Small tables with named rows and columns. After each table, cells are looked up by row and column.

far =
|  | mir | teb | kude | ruten | fumi | peda |
|---|---|---|---|---|---|---|
| bav | 167 | 104 | 194 | 119 | 137 | 104 |
| risala | 48 | 96 | 123 | 146 | 109 | 136 |
| nom | 73 | 101 | 118 | 64 | 109 | 118 |
| gafilit | 166 | 88 | 169 | 169 | 137 | 99 |
| gib | 79 | 138 | 56 | 139 | 114 | 126 |
| gon | 165 | 105 | 59 | 130 | 124 | 159 |
| malel | 127 | 138 | 93 | 76 | 126 | 63 |
| gebomi | 108 | 189 | 101 | 163 | 127 | 161 |
| levonul | 131 | 70 | 116 | 130 | 126 | 60 |
| dorer | 136 | 89 | 176 | 138 | 133 | 68 |
| faki | 104 | 154 | 186 | 106 | 123 | 174 |
| nir | 170 | 113 | 66 | 115 | 125 | 167 |

What is the teb of gib in far?
138
What is the ruten of dorer in far?
138
What is the kude of risala in far?
123
What is the kude of gebomi in far?
101
What is the teb of gebomi in far?
189
What is the mir of faki in far?
104
What is the peda of levonul in far?
60
What is the peda of risala in far?
136
What is the kude of nom in far?
118
What is the peda of dorer in far?
68
What is the peda of faki in far?
174
What is the peda of gebomi in far?
161

Table ronori
	lufo	lur	gigidem
fek	-40.2	-10.0	8.7
regote	1.0	-16.8	-42.8
pufev	-74.4	-25.7	44.3
vig	-79.2	-1.0	77.2
peb	5.9	15.2	83.0
pireru	-2.4	-76.0	-70.9
ledini	-48.3	-17.0	57.0
zivopir	66.7	-38.6	32.1

lur of regote = -16.8
gigidem of ledini = 57.0
lufo of fek = -40.2
lufo of pireru = -2.4
gigidem of pufev = 44.3
lufo of zivopir = 66.7
gigidem of fek = 8.7
gigidem of regote = -42.8
gigidem of zivopir = 32.1
lur of peb = 15.2
lur of pufev = -25.7
gigidem of vig = 77.2
lufo of vig = -79.2
lur of vig = -1.0
lur of ledini = -17.0
Which row has the largest lufo? zivopir

gepu.csv
,votego,modifif,lil
mos,-0.3,0.5,0.3
foz,-0.3,0.1,0.3
pobov,-0.2,0.1,-0.8
geferap,-0.3,-0.2,0.3
fud,-0.1,-0.1,0.0

mos, modifif: 0.5
geferap, votego: -0.3
mos, lil: 0.3
geferap, modifif: -0.2
fud, modifif: -0.1
fud, lil: 0.0
pobov, votego: -0.2
mos, votego: -0.3
geferap, lil: 0.3
fud, votego: -0.1
foz, votego: -0.3
foz, modifif: 0.1
pobov, lil: -0.8
foz, lil: 0.3
pobov, modifif: 0.1

Table gelub
	pepug	gid	ninun	befav	kitor	kof	gugev	rig
fafulep	97	687	812	853	90	819	81	791
nis	98	713	863	846	132	782	86	789
bovazug	845	224	102	62	812	161	794	141
kag	104	131	796	145	779	78	115	146

bovazug, befav: 62
nis, pepug: 98
nis, kitor: 132
fafulep, kof: 819
nis, kof: 782
nis, ninun: 863
kag, gid: 131
fafulep, pepug: 97
bovazug, kof: 161
bovazug, gugev: 794
nis, rig: 789
fafulep, gid: 687
kag, rig: 146
bovazug, ninun: 102
kag, ninun: 796
kag, gugev: 115
nis, gid: 713
nis, gugev: 86

Table dozu
,busufa,tubugo,nagovi,dol
kugo,51,136,165,374
fep,-22,22,337,-34
vozoge,30,179,-142,801
zitenub,-212,-265,-84,-552
fugiri,65,162,-273,138
dum,251,162,101,-498
valebu,-244,-199,-479,-21
larimuk,-179,-4,-621,-126

busufa of vozoge: 30
dol of kugo: 374
nagovi of larimuk: -621
busufa of fep: -22
tubugo of valebu: -199
tubugo of zitenub: -265
busufa of dum: 251
tubugo of kugo: 136
dol of fep: -34
tubugo of dum: 162
nagovi of zitenub: -84
busufa of zitenub: -212
nagovi of kugo: 165
busufa of kugo: 51
nagovi of fep: 337
nagovi of valebu: -479
tubugo of fep: 22

tipuvef:
cols = bil, kavan, fotarif
rudid: [166, 65, 103]
zupugad: [159, 92, 125]
gub: [171, 13, 69]
damit: [173, 16, 77]
visi: [167, 10, 63]
lenu: [159, 90, 124]
lur: [110, 36, 35]
tig: [164, 31, 25]
vire: [156, 32, 28]
nubo: [173, 10, 73]
totamid: [200, 19, 18]
zipen: [166, 59, 102]
gab: [207, 15, 6]
lavu: [171, 12, 69]

What is the kavan of totamid in tipuvef?
19
What is the bil of vire in tipuvef?
156
What is the fotarif of tig in tipuvef?
25
What is the kavan of lur in tipuvef?
36
What is the kavan of zupugad in tipuvef?
92
What is the bil of lavu in tipuvef?
171
What is the bil of gub in tipuvef?
171
What is the bil of lur in tipuvef?
110
What is the fotarif of nubo in tipuvef?
73
What is the bil of visi in tipuvef?
167
Row with the largest bil: gab

sugerit
         medob  zer  dit  nimasas  pudip
mes        137   72  150      175     72
med        122   66  151      175     73
nenuf      129  112  112       82    151
keregel    117   47  160      131    156
kur        131   72  149      174     71
delalok    142  205  122      153    194

medob of med is 122
medob of delalok is 142
medob of nenuf is 129
pudip of delalok is 194
zer of delalok is 205
medob of kur is 131
dit of nenuf is 112
dit of kur is 149
nimasas of delalok is 153
nimasas of keregel is 131
zer of kur is 72
nimasas of med is 175
pudip of keregel is 156
pudip of nenuf is 151
pudip of med is 73
zer of keregel is 47
zer of mes is 72
dit of med is 151
pudip of mes is 72

nisa
         gur  kubo  fud  debe  tefeda  zab
safu     150   391  406   589     775  666
fes      794   613  857   888     612  488
vobi     599   729  563   698     480  481
nor      686   648  693   753     548  495
ped      455   562  553   676     623  561
mos      529   645  559   687     551  521
pud      526   312  618   443     714  667
lodomok  713   645  635   605     485  507
firom    839   731  768   799     472  448

ped, tefeda => 623
nor, gur => 686
firom, tefeda => 472
mos, kubo => 645
nor, tefeda => 548
nor, fud => 693
safu, gur => 150
vobi, tefeda => 480
pud, tefeda => 714
nor, zab => 495

zez
columns: fon, fem
geb: [0.74, 0.69]
noni: [0.96, 0.91]
bimot: [-0.01, 0.00]
kib: [0.85, 0.81]
vupulu: [-0.84, -0.82]
pugo: [0.15, 0.15]
fero: [0.38, 0.38]
buzinit: [0.51, 0.50]
fune: [-0.15, -0.13]
fot: [-0.57, -0.54]

fem of noni: 0.91
fem of geb: 0.69
fon of fot: -0.57
fem of bimot: 0.00
fon of buzinit: 0.51
fon of kib: 0.85
fon of pugo: 0.15
fon of noni: 0.96
fem of fune: -0.13
fem of kib: 0.81
fem of buzinit: 0.50
fon of geb: 0.74
fem of fero: 0.38
fem of vupulu: -0.82
fem of fot: -0.54
fem of pugo: 0.15
fon of vupulu: -0.84
fon of bimot: -0.01

Table zap
cols = ribibo, fut, redigin, susig, bimoro, basiv
peri: [0.470, 0.649, 0.692, 0.073, 0.153, 0.761]
retef: [0.385, 0.456, 0.472, 0.210, 0.249, 0.509]
dudege: [0.442, 0.584, 0.618, 0.118, 0.185, 0.677]
keve: [0.385, 0.520, 0.545, 0.210, 0.217, 0.509]
gimivez: [0.329, 0.327, 0.325, 0.301, 0.313, 0.341]
tok: [0.414, 0.520, 0.545, 0.164, 0.217, 0.593]
gugosor: [0.357, 0.391, 0.399, 0.255, 0.281, 0.425]
sif: [0.244, 0.134, 0.106, 0.437, 0.409, 0.088]
ras: [0.470, 0.649, 0.692, 0.073, 0.153, 0.761]

bimoro of tok = 0.217
susig of tok = 0.164
fut of ras = 0.649
ribibo of retef = 0.385
bimoro of gimivez = 0.313
redigin of keve = 0.545
redigin of dudege = 0.618
ribibo of sif = 0.244

von:
columns: vot, gub, leze, suz, zam
varuv: [6526, 8899, 5346, 8899, 6260]
pebufen: [8232, 6719, 7504, 6719, 5953]
legipel: [4462, 7097, 7121, 7097, 8162]
kanoz: [4829, 8864, 4386, 8864, 4578]
sev: [6497, 8975, 5372, 8975, 6038]
tuk: [6641, 7470, 8325, 7470, 5228]
vuvima: [6013, 3432, 6853, 3432, 8194]
dur: [6980, 5100, 8464, 5100, 6918]
gomoru: [7873, 3615, 7454, 3615, 6218]
tudo: [6833, 6033, 4898, 6033, 8811]
gad: [2109, 7058, 5984, 7058, 5431]
voz: [6119, 3912, 2216, 3912, 4456]
romema: [5303, 6294, 6728, 6294, 8824]
veko: [8694, 3854, 6335, 3854, 5655]

varuv, gub -> 8899
tudo, zam -> 8811
veko, leze -> 6335
voz, vot -> 6119
voz, zam -> 4456
gomoru, gub -> 3615
kanoz, gub -> 8864
Which row has the largest leze? dur

Table nire
	pezo	rilav	nokanik	sop	gegafad	pif	tavarab
kavatip	63	161	95	124	101	80	38
rivamo	111	188	132	112	178	110	80
tusome	111	225	142	117	165	110	97
dofives	125	200	228	118	85	75	154
sep	75	180	91	124	205	46	68
kom	106	236	146	120	159	110	97
ziseb	99	130	108	102	128	101	86
bas	116	237	184	127	129	94	124
fabe	91	183	105	117	189	90	78

sop of ziseb = 102
nokanik of kom = 146
rilav of kom = 236
pif of bas = 94
pif of kavatip = 80
sop of bas = 127
nokanik of tusome = 142
nokanik of ziseb = 108
pif of rivamo = 110
pezo of dofives = 125
gegafad of ziseb = 128
gegafad of kavatip = 101
tavarab of kavatip = 38
pezo of sep = 75
sop of sep = 124
sop of kavatip = 124

gurifi:
            rof  magefat     gal  korodod   nedav     tev  nanopo   bosis
revez    62.822   61.183  60.679  -64.163  -8.508  50.848  33.436  93.666
reraziz  44.945   68.629  29.662   63.665   9.509  36.918  35.823  14.965
kogona   58.348   16.389  72.154   68.757  18.665  74.567  18.033   7.484
lapeku   31.528   39.557  26.408   27.446  28.249  44.033  47.127  47.890

What is the rof of lapeku in gurifi?
31.528
What is the tev of reraziz in gurifi?
36.918
What is the nanopo of reraziz in gurifi?
35.823
What is the bosis of kogona in gurifi?
7.484
What is the magefat of kogona in gurifi?
16.389
What is the bosis of reraziz in gurifi?
14.965
What is the korodod of reraziz in gurifi?
63.665
What is the tev of revez in gurifi?
50.848
What is the nanopo of revez in gurifi?
33.436
What is the rof of kogona in gurifi?
58.348
What is the rof of reraziz in gurifi?
44.945
What is the bosis of revez in gurifi?
93.666
What is the nedav of lapeku in gurifi?
28.249
Row with the largest rof: revez

